One turning vector, and how many steps it has turned
The counts run from 0 to 218.
[ 17 -10 -13   8 -15  -4  29 -48 -14  44  26  34 -16   7  25  11   4 -17
   2 -20 -26  -9  12   2 -23   3  -7   0  10   1  17  -8  21  10  -9  16
 -12  37 -23  11  14   0 -30   6 -20  13  16  -3  -8 -35  36  13  -8  38
  30  11   9  17 -10   2  48  16  -7  56 -22  -3 -11  19 -20 -12   5  39
 -13  15 -40   0 -53   3   7   0 -10 -12  35   8 -17] : 163
[  6  16  15  34  -1 -38  15 -25  -9 -28   2  13  32  27 -43 -15 -11 -16
 -28  -3  21  -6  10  30 -13  -4   5  -7  -2  -2   6 -22  21   7   7 -11
  13  -1  -2 -34   8  17  29  24  -6 -11   2  -7  -1  37  -1  18  39 -29
 -20 -13 -27 -14 -32  13  -9  -4 -21 -26 -12 -16 -26 -22   2 -10  14 -19
 -17  33 -14  26 -10  49 -16   9   0   9   5 -30  12] : 62
[  4 -16  31  22  32 -17  -5  21  -6  10  13   4  46  -9 -30 -28  16 -19
   3 -29  31  -2   6  -2  10  28   3  24 -13  -6  13  29  28 -21   3 -43
  30 -14  -5  -8   0 -16   1 -17   7  21 -12 -34  48  31   8   4 -10 -41
  -3  10 -26  -3  15  17  11 -14   4 -54  11  -5  18 -20   6 -23 -20  -9
 -19  -8  33  13  38  27 -26 -17   4  22  16 -20  22] : 83
[ -3  34  -4  -2  23   2 -36 -15  -8 -38  26 -29  39  26  -8   3 -21 -28
 -31   4   4  -3  10  36  14 -30 -17  21  -5  -1 -22   3  26 -17 -25 -12
 -30 -17  24   3  11  16  -5  24 -18 -31   3  17  26   9 -35 -22  13  -4
 -12  -1 -21  18   9  15 -29  29   1 -16  15  12  -8  31 -32   4  19  -9
   1   3  -5 -20  14 -11 -12  17 -26  30   7   2  22] : 218
[ -1   6  -3  25  33 -31 -15  25  25 -44  14 -18  17   2 -21  62 -38 -12
 -17 -26 -12  24  12  12   0 -10  28  15 -38  -9  16  17  23 -12  21 -16
  14   0   2  22  -6  13 -13 -19  -8  -7  10  11  -7 -15 -12  14  29 -39
  -4 -22 -14  19   3  38 -21   3   1 -17  -1  -3  10  42 -19 -13 -10   6
 -17  -8 -19  11 -12 -24 -13  38 -15   1   9 -28 -14] : 215
[ -5  -1  -8   2  48  18  -5  28  16  33 -17   3  21 -23   4 -17  22  -4
  12   5  42 -26 -26  -4   3   7  -3   9  11   6   8  12  13   9  -5 -36
  18   7   1 -26 -12 -21  12 -26  -2 -29 -27   3  33  13  -2 -35 -35 -13
 -10  35  19  28   1  13 -15 -16  -9 -30  16  13   2 -12 -22  14  17  -9
  -2   4   0 -10  44   7   9   1  27  27 -24  15  39] : 114
[ -5  17  32   1 -26  -2  -8  12   6 -22  -2  -3  -2  22 -15 -23 -27   1
 -35  34   8   0  18 -14  36 -28 -30 -15  20 -15 -21 -17 -27   6   9  25
   5 -34  24  11  24  24 -17  35  18   0   1  13  21  18  -4   7  -3 -21
   7  -1 -31  -7  25   7 -26  -8  15  -8   8  24   3   1  31   3  11  13
  -5  -2  26  -3 -31  38  20 -38   1   0  24  11  -5] : 96
[-21  -1   6   2 -23  27 -13  23 -24  15 -15 -17 -20 -13  22 -18  12  20
   6  30  -7  -8   8 -20  27  -7  -7 -17  20  -2 -27   1 -64  19  14   0
  14 -10  18  -5 -28   1 -12  14  53   9  -5  -9  28  15  24 -18 -37 -11
   4   9  13  -7  41 -13  -6 -22  29 -18  11   5  22 -25  45  17   4   7
  12  -3  35 -10   0  -2  18 -21  22  -9 -16  21  -3] : 107
[  7 -15  10  15   0  15  32  13  22   4 -15  -9   1  18  -5  44  -1  -3
 -11 -36  35 -21 -17 -53 -27 -20   5  -3 -19  13  35   7   5  -8 -10  26
  -8  19  -8  24  16 -14  21 -28 -25 -46 -25   6 -20 -17  26  -7   7  20
  11 -43  15   8 -18   6   8   3   1  36 -22  -5  11 -20 -19 -12 -10  -2
 -17 -24 -44 -15   6 -14  31 -22  21  -8 -26   3 -12] : 151
[  0   2 -30 -15   3 -19 -10 -37 -41  -3  33  39 -28  -9   0 -13 -19   0
  14 -14 -25 -12  22  31 -10  14  18   4 -22 -10 -17 -15   3 -17  -6 -22
 -13  -1  -7 -47 -16  12   1   7 -22  -9  29  -6  16  -4  22  -1  19  23
 -15  28  20  -2 -35 -30  36  31 -49   4   4  -5 -18 -12 -14   8  15  -7
   2  37  -7  10  15  21 -28  32   7   2  25   4  29] : 40
[ -7 -10  -4  -4  -6  15 -14  43 -11   0 -19  -1 -22 -27  15  -2   8  32
  13   8  -7 -20  13 -34  35   5   3  -9   3  -6   7  -8 -59   2  28   8
  18 -10   3 -16 -24   9 -11 -13  46  -8 -17   6  33   1  26  -3 -34 -13
   0  -1  34 -17  27 -15   9 -14  14 -16  12   4  27 -18  57  12  -7   7
 -13  -4  33  -3   4  -4  22 -25  41 -16  -9  26 -23] : 108
[  8  13   4  18 -17 -29  -9 -65 -25  22  52  11 -18  37  23  24   6 -12
   5  -2 -15  17  22  36  24  -1 -11  18  25   1   0   6   5  20 -10  13
  -4  25   9  -4  -8   8  15   4 -11   5  27   1  -3  11   4   5   8   1
   5  13 -25 -23  22  45   9 -14  11   8 -17 -33  -1  10  33  -4  16  14
 -21  -1 -21  15 -30  13   8  61 -19 -23   0   9 -25] : 69
[  5  33  24   1   6  14  20  18  27 -16 -26 -14  24  27 -17 -40 -19 -18
 -21  19  -2   2  -9  13   8 -14 -17   2  15 -10 -43 -25  17   1 -26  40
 -34 -32  14   7  47  19 -15  54  19  18  -3   3  -6  -3 -22 -18 -12  25
   8 -12  -4   4  -5  -1 -15   7   8  11   4  13 -13  27 -30   1  21  -5
   7 -14 -16   9 -10 -13 -11 -28 -38  12  26  -5  -9] : 1
[-12 -11  -1  48   0   3  40 -26 -15  -6 -26 -15  -2  14   5  28 -10   1
 -22 -17   2   9 -16 -28 -40   3   3 -31 -11   6  20  11  19  11  -5   7
   2  22 -33  26  19 -24  -1   1  13 -28   4  -2 -17  -3  22  23  10  12
  29 -17  -4  32 -14  19   7  16  -1  28 -20  -4 -19   8 -30 -25  15  31
  -4 -34 -31  -3 -25  16  20  14 -39  12  -7 -28 -16] : 153
[ 22   0   7   2   0  -5 -29  11 -20  -2   8 -35   0 -14  11  21   6  10
  34  -2 -34  36   7  -8   1   1  21   7  12  13 -30  -4 -27  -7  12   7
 -14  10   2   8 -31  20  23   1   7  37   2  10   4  -5   8   0  -1  -6
 -30  -1  23 -26  24 -51   7   8  26 -10  21 -16  19  -1  48  13 -13  -4
   5  -4  38   8 -12 -46 -14  22  29 -23  -7  -7 -10] : 202
[ 15  -8 -17  -7   1  -1   8 -41 -43  16   3  28  15  -4   4 -28  11   8
   7 -13 -12 -30  22  -8 -33  33  -6  -7 -11  -2  -5 -27  13 -10   7  14
 -13  12 -21 -20  10  -3 -16  24   4   6  14 -19  17 -11  32   2  -2  13
   6  20   6  15  -5 -61  61  25 -24  24  19   7 -27 -15  -4 -10   3  13
  -1  35  23   3   0   8 -32 -27  -3  -3  24 -11  33] : 166
[ 17  27  23  20 -18 -24  15  13  15   8 -19 -14   7  34 -34 -12 -18 -15
 -26   9   2  23  12   0 -33 -32  -9 -14  19  14 -32 -46   8  18  11  -6
  -1  12  22  -9   5  26  20  30 -10  37  15   3   3   2   4  10  23   5
 -27 -23 -31   7  -9  -9 -27 -15   3   8 -23  -2 -21  -8 -16  24  10 -16
  -9  59 -19  24 -42   4 -15 -22  11 -22  15 -29  11] : 189
[-13  11   2  16   2  12  10 -34  -5  -5 -20  10   7  23  -9  -1 -17 -16
 -21  -1  12 -26  -3 -32 -48   1   0 -17 -21  14 -21 -28  37   1  -1  10
  -1  15  -7 -22  32 -20  18  33 -22 -36 -11   5   8 -13   2 -19   7   7
 -17 -11 -12  36 -29 -35  -4  27 -15  16   0   8 -33 -24 -36  -4  30   0
 -20  34 -18  -3  11  30  10 -16  -3   5  -2 -33  41] : 156
[ -3 -10  35  14  25  34  22  43  31  10 -47 -27   3  -5  -1 -23   8   6
  -6  38  29  -4 -30 -28  11  -1 -17 -14  38  -4 -15   9 -26   9 -20   3
  14 -27   0   4  10  -6  -3  13  18  12 -38  -6   4  12  -2  -9 -20   3
   4   1  30  11  21   9 -24 -24  20 -13 -16  33  -2  -4   6  -1  -1 -10
  20 -63  24   1   8   8  17 -26  17  22 -10  11  -6] : 117
[ -7   3   5   9   3  17  12 -25 -31 -50 -15 -28 -13  10  -2  27 -35  -7
 -22 -20 -21  33 -16  14 -30   8   7 -20 -16   3  23  16   3   7 -32  -5
 -10  -1 -29  -9  14   5  -4  11 -14 -57   7  10  -9  -1  14  -6  22   4
  -2   6  20  15 -28  -8 -14  35 -33   5 -23  -7 -11   2 -31  -9  16   8
   9 -31  -7   4  -5   3  29  56 -15  34 -18 -28  -9] : 28
[ 18 -27  23  14  -7   5  44  31  21 -28 -17  -4 -12  -4 -18  22 -17   1
 -11 -31 -19  30 -23  -5 -16 -14   9 -14 -16   0  42  13  -2  -4 -32   8
   4   9 -33  24  22  -7   2  -4  -9 -21 -21   0 -12 -27  25  13  24   4
  -2 -24  31  -3 -27  19 -11  10 -11  26 -45 -18  15  -7 -20  -7 -13   3
   5 -32 -18  25 -33  -4  24  20   2  25  17 -11 -39] : 26
[ 10  32   6  -9  -5  13  13  17  18 -25 -19 -32   5  28 -16 -18 -25  -8
 -12  13  -1   2  13  -6   8 -29  -7  11 -14 -11 -52 -32 -16 -11 -12  53
 -39 -34  32  -2  43  23  -2  45  14   1  -5   4   3 -12  -8 -34  -4  42
 -11 -15   8   2  -5 -34 -12   3  20   9  -3   7  -1  18 -12  23  24 -20
  -7  -7 -21  -7   2 -10  -3 -27 -13   5  13   1   4] : 2
[-43 -24  18   8 -23  36  19  13  22  17 -43 -21  -7   7   1  -5  18   1
   8  20  19   8 -41 -32 -26  11  -8 -25   3  38 -13  22  12   8  -8  -7
   1   5   5  16  14 -31  28  19  -9   6 -28  -8 -35   3 -26  -5 -15  10
   4 -25 -20  10  -7 -16 -35   2  10  16  -8   8   1 -27 -26  -1  -5 -12
  37 -16  -8 -18  17 -11  26 -27 -14  -7 -29  -8   3] : 148
[  8 -19   5 -39 -34  -2  -6 -17   0  18  14  21 -32  -8   8 -55  13   9
  28  26 -18  18 -13  37  14  10  -5  -2  32  12 -32  -1  -2  -9 -16 -15
 -23 -15  -1 -17   4  10   0  19 -27  43  13  -3 -18  -8 -29   6   4  23
 -16  32   2 -39  -9 -35   4   5 -18  15  -3   4 -19 -25  10  15 -11 -21
  49  10  25   6  10   4 -15  -5   4  -6  18  11  19] : 43
[ -9  28  -3   4  42   1  14  13  57  -3 -19  21  22  -3 -10 -24 -10   0
 -25  30  38 -66   6   2   8  -5  -9   7   3 -19  -5 -19  38  19  13   9
   0 -10  15 -10  14 -11  -9  21   1 -13 -27 -12  -3  -4 -30 -18  -7  -2
  -4   4  -1  30 -14  11  -1 -17  -9  -1  -4  17 -44  20 -33  -2  36  -8
 -10   7 -30  -5  28  34  -1 -24  -7  10  13  -7  28] : 125
[ 24  -1   2   4  53  -7 -25  16  -6  -1   5 -27  81  -9 -10 -25  20 -17
   6 -23  20   3  -5  18   4  12   1  20  15   9  11   7  34 -21 -27 -26
 -17   0   8   9  -9   5   2  -5  -6   5 -13 -15  23  25 -22 -17  12 -19
 -18  11  17   1   8 -11   3  12  11 -24  33  -2  -4  -6  -5  -6 -11 -21
  -5 -11  41  11  32 -41 -42  -2  -4  40  -3 -11  22] : 208
[-26 -24 -14   2   6  26  13  18  17   8 -43  17  26 -14 -16 -30  30   9
  27 -12  33 -29 -28 -26 -25  28   4 -14 -20  16  17 -15  38  -3  -4 -28
  17  15 -17   2  19 -46  30 -14  -9 -16 -30 -17  -8   4 -19   5  -8 -11
   9  -8   6  17 -42 -15 -14   8 -20   2  26   7  -5 -20 -21   3  -2  -5
   5   9   0 -17  39  13   6 -51  -2   4  -8 -25  32] : 146
[  5  24  25  14 -38 -21   9  -1  13 -15 -20 -23   1  30 -18   3 -19  -3
 -25  28 -25  31  11  -2 -28 -24   0 -30  19   7 -29 -33  -6  22  23   9
  -4   8  15   4  -5  31  15  37   7  43  16   3 -25   2  -8  27  14 -12
 -24 -20 -31  -4   5 -34 -22  -4   9   7 -16  -2 -18   2   2  11   8  -8
  11  39   8  16 -53   3 -17  -4  -3 -30   7 -28  -7] : 190
[ -6   7  15  -6 -17   8   3  32  10  39   4  32   6 -14   1 -50  36  -4
  17  19  13 -21  10  13  32 -19 -28   4  28   6 -24 -23 -17  19  -8 -23
  18  15  19 -17  -6  -6 -19   8  34  16  -1  -7  39  12   3 -16 -42   1
  13  29  -9   1  17  29  -8 -34  19  -8  -2   5  12 -21  14  15   7   5
  -6  42   1   0 -12  25  11 -48   5   2  22  27   7] : 105
[-21   0  20   7 -29  12  -4  27 -12  33  -7   7 -11 -13  20 -38  21   9
  13  27   4   1   2  -3  26 -22 -19  -7  35   8 -38 -13 -42  28  -2 -14
  17   4  18 -12 -22   2  -7  21  43  26  -8 -14  32  16  17 -27 -46  10
  -2  12  -3   0  26   9 -22 -21  24 -11   3   9  21 -15  20  18  10  11
   1  15  23  -7 -15  17  16 -33  14  -6   2  29   4] : 106
[ -1 -17  -7 -32 -20 -14   7  -6   8   9   3  40  -7 -16  -5 -62  11   6
  28  24 -24   0   4  51   3  27   2  -6   9   0  -8   6  21   2  -9 -27
 -12   5 -14 -19  -7   3  -9  30  -8  48  24 -12 -10 -10 -25  17   8  10
 -13  32  -3 -24 -25 -20  12   7 -29  13  -2  -3 -28 -20   0   6  -5 -10
  35  37  11  28   4  18 -24   6  -5  -4  38  -9  10] : 42
[  0  -4  27  -8 -14 -18 -16 -15 -16  -4  18  11  -4  -2   0 -23  17   2
  39  26 -21   9   3   1  32  30  -9   7  29  -3 -24   0  -4 -17  12   3
   5  -4   0 -11   2  -5  12  23  13  40   0  -4  13   9 -10   9  -8 -24
 -18  27 -12 -47  25 -28   4  -7  18 -14  32  -8  19 -14  71  -6 -15  -4
   8  -7  68  20  -1  16  -3   1  17 -19  11 -15   0] : 75
[ 24 -39  -8 -10 -20 -14  19  11   2  36  23  24 -28 -24   1  11  16  23
  36 -26 -11  35 -11  25  10   1  10  14   4  -5  22  19 -13 -22 -22  -9
  -8   8 -19   1 -27   7  -4 -51 -18  40  15 -14 -12  -1  27  21  21  27
   6  -1  19 -40 -12  14  24  -3 -19  11 -23 -26  12  -8  10   2 -40 -10
  25 -17 -13  20  -9 -19 -18  12  20  -6   4  29 -30] : 47
[-11 -14 -29 -19  10  19 -11  10 -15 -13 -16   7  15 -21   7 -14  26  -5
  38 -56  -6  14 -16   6 -17   9  19  -2 -49  10  30   4  16  -9 -27 -45
  -9  14 -16 -13 -12 -27  16 -27  -7 -44   7   1   6 -13  -2 -26  -7  -3
  -1   6  35  14 -50 -24 -15  20 -17   6  21 -14  25 -18 -37  15  -5 -12
   9  22 -12 -16  30 -17   7  11 -15  26 -17 -18  21] : 19
[-13   7 -24  25  -2  -3  10  -4  17  17   5  14 -59  -8   8  33 -25   7
  13   3 -15 -22  11 -16   8 -15  30  15 -17 -41 -26 -25 -14   5  18  34
   9  26  13  -6   3  -7 -17  -7  15  -7  16   2   4 -16  30  -7  -6  39
  25 -21   2  13  -7  31  18 -16  -2  24  -7  -1   0  41  -1   1  24  24
 -25  -9 -53  -2 -18  29   9   8 -11  -7  14  14  -3] : 131
[ 13 -24   8  -5  16  -7 -23 -23 -15  29  46   6   3  -3  24   2  32 -18
  29 -23  -1  23  -5   8  30  24 -10  25  26   2  17  38   7 -14 -14 -15
   4  -3 -23  11 -12 -13 -15 -44 -13  13   1   1  16  19  -7  14  -8 -15
  14  35 -10  -7  31  34  10 -10  19 -17  18 -11  31  10  21 -31 -19  14
   0 -46  33   1   9  -5   3  34  -9  20  -6  10 -17] : 80
[ 23  29 -14  18   9 -11  -5 -43 -37  -8 -12 -28  56  33 -10  14   1 -15
 -54  -9  10  13   8   7 -41 -12 -20 -20  13  20  21  -8  16  19  -6  -5
 -19 -10  -2  12  -8  30   7  10  -6 -15  24  -3 -11  32   6   7  23  -1
   4  -9 -18  26  -6  -6   1  12 -11 -12  -1   8 -40   1 -45   0  23 -11
   5   5  -6  -7 -28 -23 -25   9 -28  30 -22 -13   1] : 186
[-12   9 -16 -14 -17 -17 -24  -8  19  -7  26  34 -33  -1  24  12  -7  12
  -9  26 -21 -10  33  13  33 -10  -5   3   0 -17  26   5 -14  29  27 -10
  31   5   5  12  -8   5 -36 -18  14 -13  26  19   6  -2  -7  10  -3 -29
  31  18 -22  15  17  50  -1 -26  11  12   5   4   3  40  19  -2  11  32
 -16  11  -7  -8 -49  19  35  15 -16 -17  23  24 -29] : 100
[ 13 -23  26  11 -10   0  36  48   8 -41 -34 -18   6  -5 -31  28 -16   8
 -11 -32  -4   6  -5 -11 -24 -13  26 -13 -36   8  36  22 -15  -4 -22   5
  -6   1 -15  12  11  -4   6   9   0 -26 -22 -16 -11 -24  29   3  16  -9
  -8 -28  31 -26 -22  -1   5   4  -4  25 -47 -12   8 -34  -5   0 -23 -11
   1 -26 -22  24   1 -22  29   3  16  -1   6 -13 -38] : 25
[ 23  28 -21   3  13 -20 -23 -35 -49  25  23   6  43  12  24 -17  30 -24
  19  -1 -14   5  25  37  -5 -12 -20  17  22  24 -16 -31  13  10  -7 -10
 -28  23  10 -12 -21  19  17   8  -7  -4  28  -9  19  19   8 -32 -16  11
  -8  23  16   4   9 -23  13  17  10  -4  23  -2 -20   2   3  14  10  -6
  -5  34  13   3 -14 -28 -38  14  -6   0  -9  13  16] : 197
[ -5  -8 -25 -14  49  22 -22   8   3   8 -13   9  21 -24  26 -16  30   9
  10   2  27 -29 -16 -11  22  16 -14   4  14  -2  35  14   6  10  -7 -23
  21  -7  -9  -9 -12 -13   6 -40   9 -41 -24  -2  27  24 -19 -23 -23 -24
 -11  42  36  28  10  11 -10   0   2 -33  35  16  -1   7 -12  -6  18   4
  -3 -19  24 -24  35  -3  16   9  12  28 -31  10  22] : 113
[-13 -25   7  -1 -11  23  23  39  15 -15 -25   3  35 -11  -5 -46  22  -9
  10 -17  -7  16 -31  26 -13  22   4 -16 -10  20  22  24  27  11 -32 -47
  -6   9 -21   6   9 -28  11  18  12   0 -10 -22 -11  -6 -20  -5 -12 -15
   3  -2   4  -3 -28  -7 -33   2  -5  -4 -10  -3   1 -33 -34  16 -15 -21
  40   7   4  10  18 -24   8  -7 -22  24  18 -26  -7] : 21
[ 10 -19 -34   0  -4   2   4 -31 -64   4   7 -10 -10 -21   0   2  12  14
  19 -25 -18  42 -10  22 -11  18  14 -14 -10  -4  23  23 -18 -22 -17 -22
   0 -21 -28 -15 -30  10  14 -33  -3   9  25 -27  -2  31  36  16  20  15
   8  14   7 -22  -6  -3  21  11 -18 -24   4 -15  -3 -20  -1 -11  -7 -16
  27 -33  24   5  13   3 -33  30 -16  30 -28   2  -6] : 49
[ -3 -14  57   1   2  -5  -4  21   9  12   3 -24  -5   9 -26 -17  -7 -22
   7   8  26  42 -32 -24  18  -8 -15   1  22  -4 -39  18  -9 -29  -7 -21
  23 -36   4   1  12  -8  -1   1 -14  37 -18   3  30  27 -12  11   0 -26
 -15   5 -37  -4   6   3 -37  -7  17 -47  10  17  35 -13   8  -6  -9 -13
   3 -28  43   7   8  25  -3 -19   2  18   1 -15  20] : 85
